In the rows, zero is written as 128.
One hidden turn or mirror swaps the rows below in pairs. Which row is each named row swapped with?
The rows were stretched afterwards, more along some directions than others.
K_532: [128 124 150 136 128 123 123 111 134 131 133 111 114 153 156 126]
K_106: [141 145 152 138 124 126 127  93 108 150 137 120 130 150 121 113]
K_258: [114 124 149 155 151 145 139 107 115 121 178 108 137 147 113 117]
K_173: [154 146 180 123 156 114 153 108  88 120 152 146 115 146 170 147]
K_952: [144 157 171 125 135 123 137 104 106 144 139 119 132 140 145 129]
K_2: [153 117 169 136 145 142 119  76 112 154 138 118 141 143 129 138]
K_863: [162 140 178 126 152 135 127  88 122 137 160 106 132 148 123 146]
K_362: [123 118 161 137 140 142 112  99 131 148 144 131 111 131 131 125]
K_778: [151 124 158 118 124 121 103 110 119 155 113 139 118 155 158 133]
K_671: [129 126 145 130 130 157 136 116 111 123 154 104 136 148 155 127]
K_551: [113 104 164 142 148 135 120  91 123 126 169 119 118 134 147 148]
K_162: [131 132 140 138 150  93 115 115 118 152 125 131 124 149 146 153]
K_683: [128 105 175 148 155 139  87  99 128 145 141 126 116 144 132 149]
K_508: [151 133 194 125 149 155 118  90 126 136 151 124 111 137 128 128]
K_929: [170 149 185 108 143 128 116 101 127 149 119 123 109 142 130 157]
K_211: [146 109 170 124 161 134 120 122  96 135 144 128 143 153 141 142]
K_649: [111 113 129 158 133 134 127 116 114 138 166 109 149 160 131 111]
K_882: [138 130 194 128 159 147 133  99 111 115 174 131 113 143 140 130]
K_953: [142 116 164 117 155 136 134 113  94 141 151 130 142 136 149 162]
K_101: [120 116 152 132 145 129 133 110  98 142 145 127 134 127 174 160]
K_823: [131 145 158 131 144 133 148 122 108 113 162 117 125 146 156 140]
K_236: [159 120 177 124 152 137  83 104 148 143 117 115 107 156 126 157]
K_833: [136 124 196 127 157 136 130 106 100 122 152 127 129 141 155 129]
K_383: [132 138 136 136 132 116 112 133 127 143 135 128 118 150 138 136]
K_717: [144 121 184 111 139 152 122  92 119 134 140 131 112 130 169 141]
K_913: [170 141 175 120 139 125 149  95  93 140 136 119 128 139 152 143]
K_223: [145 115 167 118 153 126 131 125 103 136 148 136 147 164 153 138]
K_185: [142 123 135 130 129 110 102 113 124 163 109 121 134 152 139 137]
K_433: [146 144 187 136 137 132 142 105 100 127 168 124 119 149 127 118]
K_451: [142 123 176 134 134 151 142  96 123 127 151 114 131 129 132 135]
K_38: [125 111 146 141 140 159 126  78 116 129 155 100 140 154 147 125]
K_688: [128 112 147 145 160 114 114 119 112 135 133 128 124 148 144 145]
K_48: [137 116 163 116 165 130 102  94 125 123 139 128 115 131 160 164]
K_416: [137 127 165 129 136 113 111 126 140 135 126 135  98 138 141 150]
K_715: [177 141 179 124 149 139 117 113  97 130 137 132 118 149 130 153]
K_942: [156 118 165 131 157 127  96  85 146 153 112 114 108 168 133 155]
K_417: [134 134 164 137 144 137 110 124 138 118 150 116 117 149 130 134]
K_381: [130 121 155 127 140 143 123  98 120 137 167 117 134 131 151 145]
K_547: [147 102 181 129 154 138 122  92 113 140 142 129 132 129 147 159]
K_764: [158 119 178 111 157 119 139 114  92 139 147 135 127 138 170 164]
K_40: [125 126 155 141 164 119 117  80 131 128 157 127 116 143 152 157]
K_554: [111 113 150 128 127 152 130 101 117 122 156 122 117 128 171 144]
K_165: [126 130 137 138 144 123 146 111 113 120 148 107 136 143 154 139]
K_268: [147 112 183 136 160 120 109  89 125 140 138 134 113 141 135 162]

K_882 swaps with K_268
K_715 swaps with K_48
K_417 swaps with K_688
K_913 swaps with K_381

One hidden turn or mirror swaps the rows below in pairs. Which row is each named row swapped with?
The rows were stretched afterwards, more along some directions than others.
K_172: [126 133 123 136 134 123 135 124 121 123 126 143 113 127 134 125 124 104
 149 130 116 116 129 122 119 112 117 123 136 131]
K_245: [105 121 106 120  99 144 124 113 123 114 129 120 118 125 132 145 134 115
 107 133 138 132 130 119 144 125 118 101 123 108]
K_738: [147 158 131 127 124 126 133 131 114 124 115 120 120 134 115 105 111 129
 131 137 107 131 118 141 120 122 147 148 129 152]
K_405: [125 132 125 144 106 111 125 122 124 160 134 129 135 110 139 117 132 122
 123 125 150 116 140 115 117 129 124 119 109 123]
K_987: [107 115 115 137 109 106 113 114 134 160 129 138 131 113 141 135 147 124
 127 115 161 119 130 123 125 116 120 116 127 118]
K_207: [133 116 126 142 117 132 108 117 139 142 124 134 125 118 123 118 150 119
 125 127 166 143 130 137 135 102 132 129 121 122]
K_460: [129 129 138 136 124 141 138 136 115 138 126 125 130 107 136 135 121 128
 106 123 135 104 139 131 136 142 141 129 121 105]
K_210: [117 130  89 111  95 104 124 125 128 122 117 131 119 134 143 141 145 114
 140 144 135 129 123 117 129 116 122 114 141 131]
K_228: [ 97 148 118 122 113 123 141 131 115 114 113 134 105 140 127 138 107 116
 148 142 103 121 125 131 135 118 137 130 135 125]
K_748: [122 118 117 153 113 116 108 109 136 166 129 141 133 129 132 124 139 128
 114 127 154 114 118 127 124 113 141 116 104 124]
K_668: [107 129 129 106 122 133 143 145 129 134 123 127 133 139 111 151 119 122
 125 124 114 131 137 125 128 144 127 123 144 115]
K_922: [137 166 125 130 149 149 125 124 145 117 110 111 127 106 124 106 120 127
 114 128 128 119 133 133 135 123 139 146 122 132]
K_318: [182 129 157 157 157 152 123 116 130 126 125 128 126 122 125 105 122 127
 142 134 135 121 115 138 107 132 143 148 107 137]
K_789: [102 140  89 142 143 145 127 123 125 108 113 123 123 137 133 159 133 108
 146 116  95 118 113 126 155  99 135 125 128 122]
K_83: [155 127 120 150 137 146 130 120 123 120 105 125 124 115 153 129 124 140
 127 121 127 114 114 135 137 134 136 146 118 132]
K_572: [139 115 131 136 156 143 101 120 146 134 119 131 138 129 106 126 137 119
 112 116 147 144 126 124 127 108 134 121 129 126]
K_915: [ 79 125 104 123 129 131 138 132 138 129 117 119 139 120 143 163 111 118
 124 112 111 107 141 125 161 118 138 123 125 116]
K_851: [ 75 133 115 125 117 126 139 133 127 137 145 126 136 128 130 153 122 128
 111 119 131 128 132 117 133 115 122  99 119 114]
K_727: [131 135  95 159 124 133 127 122 138 130 123 134 125 123 158 141 150 111
 132 107 125 105 123 114 134 118 115 122 116 124]
K_322: [138 146 121 120 110 121 139 137 106 112 101 124 101 146 112 112 113 121
 139 148 122 132 128 133 128 144 144 132 138 135]
K_263: [120 122 104 127 115 130 144 129 117 126 102 137 113 121 149 159 134 117
 126 117 126 100 126 128 144 141 141 141 115 111]
K_69: [121  98 138 145 121 135 129 128 127 148 137 130 145 132 135 152 121 141
 122 120 148 133 121 124 121 112 118 113 122 116]
K_709: [139 136 116 143 158 143 142 142 127 121 108 132 127 110 140 141 128 125
 131 123 119 100 123 149 144 129 156 141 117 133]
K_314: [120 124 116 118 101 106 131 123 124 153 112 128 128 136 122 127 116 127
 124 140 139 136 124 121 130 112 143 127 140 127]
K_665: [135 106 119 157 114 129 108 136 116 138 113 132 133 141 126 130 128 132
 101 132 152 133 111 127 134 113 132 116 124 135]
K_533: [128 126 112 125 127 146 136 124 125 115 115 120 134 117 150 151 112 130
 137 115 110 111 129 130 132 134 114 138 124 113]
K_794: [167 145 150 130 158 158 124 130 133 125 122 119 144 124 107 121 123 130
 124 135 114 116 123 136 117 141 143 136 121 130]
K_797: [139 103 127 140 129 136 145 140 111 146 124 139 136 123 135 148 114 138
 120 132 129 107 111 143 128 128 146 112 117 128]
K_916: [150 101 114 143 105 118  99 114 118 149 131 141 134 138 130 137 147 112
 109 127 145 132 103 114 125 122 130 113 128 125]
K_103: [131 129 116 118 104 102 140 120 144 152 121 131 133  98 148 125 135 114
 110 124 152 121 143 124 123 121 129 121 126 120]
K_876: [123 138 143 119 110 100 126 107 119 161 126 132 131 107 119 106 118 119
 108 126 125 115 128 122 115 135 135 135 129 130]
K_144: [129 131 102 151 139 157 107 122 135 118 130 106 155 112 138 144 133 120
 110 117 114 118 120 131 147 121 125 120 108 118]
K_499: [126 146 118 156 152 146 115 150 130 131 127 125 154 126 126 138 132 135
 126 125 116 115 110 141 140 116 148 122 123 133]
K_877: [131 105 134 147 133 140 136 115 127 147 128 133 134 114 138 147 113 128
 126 118 128 117 112 144 121 116 131 124 100 121]
K_559: [159 125 120 168 148 151 110 117 123 119 114 128 126 111 151 122 133 126
 134 121 140 119 111 135 138 122 133 139 112 125]
K_177: [143 116 116 165 142 147 113 130 129 141 102 134 133 131 136 138 129 124
 116 120 141 105 115 135 144 113 154 145 105 133]
K_589: [149 160 118 130 151 155 116 136 117  84 108 117 119 142 113 121 130 124
 143 137  92 130 112 134 137 132 144 140 131 147]
K_813: [133 135 128 104 110 118 128 131 126 130 109 128 114 147  99 111 116 119
 127 149 137 142 137 128 114 135 138 118 141 141]
K_790: [ 88 137 124 109 119 125 159 136 133 136 129 131 131 118 129 153 117 120
 122 109 108 115 149 116 137 123 126 130 117 109]
K_391: [137 107 128 158 122 138 117 117 135 136 124 127 135 119 149 126 126 130
 120 122 149 135 118 127 136 117 112 123 120 119]
K_814: [139 143 114 132 115 117 158 124 121 129 113 121 111 117 153 125 132 113
 141 121 113 109 132 120 132 143 125 146 137 127]
K_200: [ 94 115  88 121 120 128 137 147 135 129 122 138 138 118 153 182 134 117
 126 117 130 128 128 123 154 100 131 110 136 104]
K_637: [139 130 142 120 138 125 114 117 131 135 146 125 136 117 113 118 125 123
 125 135 132 137 118 137 121 139 145 115 129 134]
K_41: [111 141 131 111 106 123 124 118 139 135 125 121 128 132 121 117 120 117
 119 133 124 139 135 118 137 143 120 128 154 121]
K_577: [121 125 118 125 102 113 120 120 112 132 128 134 115 136 119 133 138 116
 119 136 143 140 115 116 130 123 131 101 136 124]
K_689: [138 144  99 117 121 139 117 133 137  96 116 120 111 137 119 129 146 113
 134 144 114 140 121 131 142 113 135 109 128 143]
K_673: [118  97 112 119 123 135 130 118 139 130 128 119 131 126 132 160 131 109
 131 112 126 129 137 109 127 116 109 121 124 115]
K_438: [151 148 122 130 135 132 124 112 131 129 137 129 128 114 122 115 151 104
 130 125 124 124 125 129 121 119 129 128 117 119]
K_364: [113 113  86 114  94 106 129 118 120 124 105 128 106 134 143 142 138 120
 111 130 136 123 123 109 150 138 137 114 151 122]
K_293: [124 120 131 136 138 135 130 127 103 124 122 133 130 125 137 143 115 120
 111 128 129 106 130 123 130 155 129 116 133 108]
K_539: [125 132 134 118 111 121 122 123 129 127 142 127 140 140 110 129 132 119
 124 133 123 135 130 115 123 130 123 114 135 114]
K_646: [127 125 130 112  97  97 147 102 133 164 121 133 114 107 143 119 121 124
 110 130 139 118 132 125 114 142 126 130 147 130]
K_737: [146 146 133 152 149 144 125 114 111 121 117 133 118 133 119 120 121 116
 130 125 109 110 113 130 129 133 137 129 127 129]
K_253: [148 144 107 141 153 167 120 138 117  87 120 119 120 135 121 142 137 122
 140 132 103 128 108 138 146 122 149 121 113 132]
K_768: [117 133  96 128 126 131 112 117 145 132 125 119 135 133 111 134 142 112
 108 128 120 119 124 124 135 112 141 120 127 126]
K_970: [109  98 131 118 117 118 151 105 135 141 134 121 124 109 145 141 110 134
 132 122 134 130 136 128 119 128 109 117 139 119]
K_563: [129 139 113 126 130 148 151 128 111  97 116 115 111 126 144 149 118 123
 154 133 100 113 118 127 135 147 134 123 131 115]
K_897: [120 151 152 135 145 137 125 112 113 130 126 130 126 123 109 121 109 128
 121 132 111 123 113 136 124 121 146 139 128 124]
K_799: [115 125  80 125 119 127 116 119 142 108 115 136 119 135 136 153 155 118
 146 131 127 135 118 124 144  87 117 107 137 124]
K_867: [132 138 110 127 114 117 126 119 121 108 103 132 105 146 127 123 131 117
 153 143 123 128 118 117 127 115 119 133 147 144]
K_382: [112 129  98 121 106 130 112 131 134 119 120 127 129 147 125 149 142 107
 126 125 128 141 123 103 140 124 117 117 150 113]
K_753: [ 57 133 107 138 142 139 137 139 137 128 138 120 135 120 134 166 124 116
 135 105 107 121 140 125 144  99 124 105 119 107]
K_157: [149 117 145 131 154 147 135 100 138 122 132 119 128 100 130 128 113 134
 136 126 126 126 126 143 112 123 121 125 117 123]
K_898: [123 131 114 146 147 142 130 139 112 109 110 136 126 127 127 152 131 116
 134 130 113 115 121 135 160 112 150 136 132 112]
K_887: [105 121 114 122 116 126 151 126 132 138 126 129 118 105 156 153 118 110
 125 104 139 125 146 118 137 138 118 109 126 103]
K_541: [129 151 138 128 150 141 108 125 109  99 120 125 123 126 104 121 126 128
 134 137 118 124 123 132 130 127 137 131 134 118]
K_342: [148 126 117 142 125 125 142 114 114 133 117 132 115 108 143 128 136 129
 112 119 146 115 120 132 129 126 136 129 103 120]
K_880: [132 123 119 110 112 130 142 123 153 147 121 118 123 106 136 135 136 112
 106 113 134 130 142 130 134 137 128 122 126 131]
K_800: [ 97 134 123 131 145 141 139 135 139 132 160 117 154 108 127 155 135 128
 145 113 112 128 137 127 127 107 120 108 106 114]
K_558: [103 121 103 153 121 129 125 126 143 161 105 130 131 127 130 142 133 114
 118 100 144 120 140 121 141 102 129 128 132 102]
K_917: [116  99 115 131 123 127 126 123 139 135 132 137 136 108 151 159 139 123
 122 119 160 128 128 121 137 117 118 113 121 107]
K_79: [138 104 125 142 129 142 140 132 122 130 112 126 134 131 136 150 117 142
 125 128 136 121 111 132 129 122 127 124 120 134]
K_503: [129 136 120 142 136 119 116 112 145 150 120 130 135 132 120 115 130 101
 124 114 129 127 128 125 133 103 141 134 110 143]
K_744: [122 144 156 136 148 143 126 117 132 141 140 126 133 111 113 124 121 134
 104 115 120 121 128 138 125 117 145 137 113 125]
K_976: [140 158  99 153 132 139 113 136 146 125 110 126 128 132 124 121 151 112
 140 120 126 134 133 135 149  91 145 141 115 134]
K_350: [101 143  91 120 102 115 130 127 116 131 106 132 122 120 148 144 138 110
 119 117 125 108 129 120 148 143 131 132 128 103]
K_522: [134 102 104 134 106 124 124 120 142 156 121 128 137 112 150 151 143 125
 105 113 155 130 117 121 136 120 129 118 130 120]
K_883: [144 134 115 143 123 145 124 116 120 120 113 110 112 132 124 123 141 119
 130 106 117 120 120 119 136 141 119 135 126 120]
K_895: [177 124 114 152 144 141 113 114 120 128 108 141 125 120 123 129 150 105
 111 131 135 112 109 135 135 115 152 130 103 131]
K_969: [154 135 126 127 151 119 136 127 128 135 122 143 119 118 122 125 147 126
 138 136 133 120 122 152 126 115 165 130 128 142]

K_887 swaps with K_637
K_69 swaps with K_210
K_880 swaps with K_41
K_883 swaps with K_922
K_322 swaps with K_157
K_559 swaps with K_253

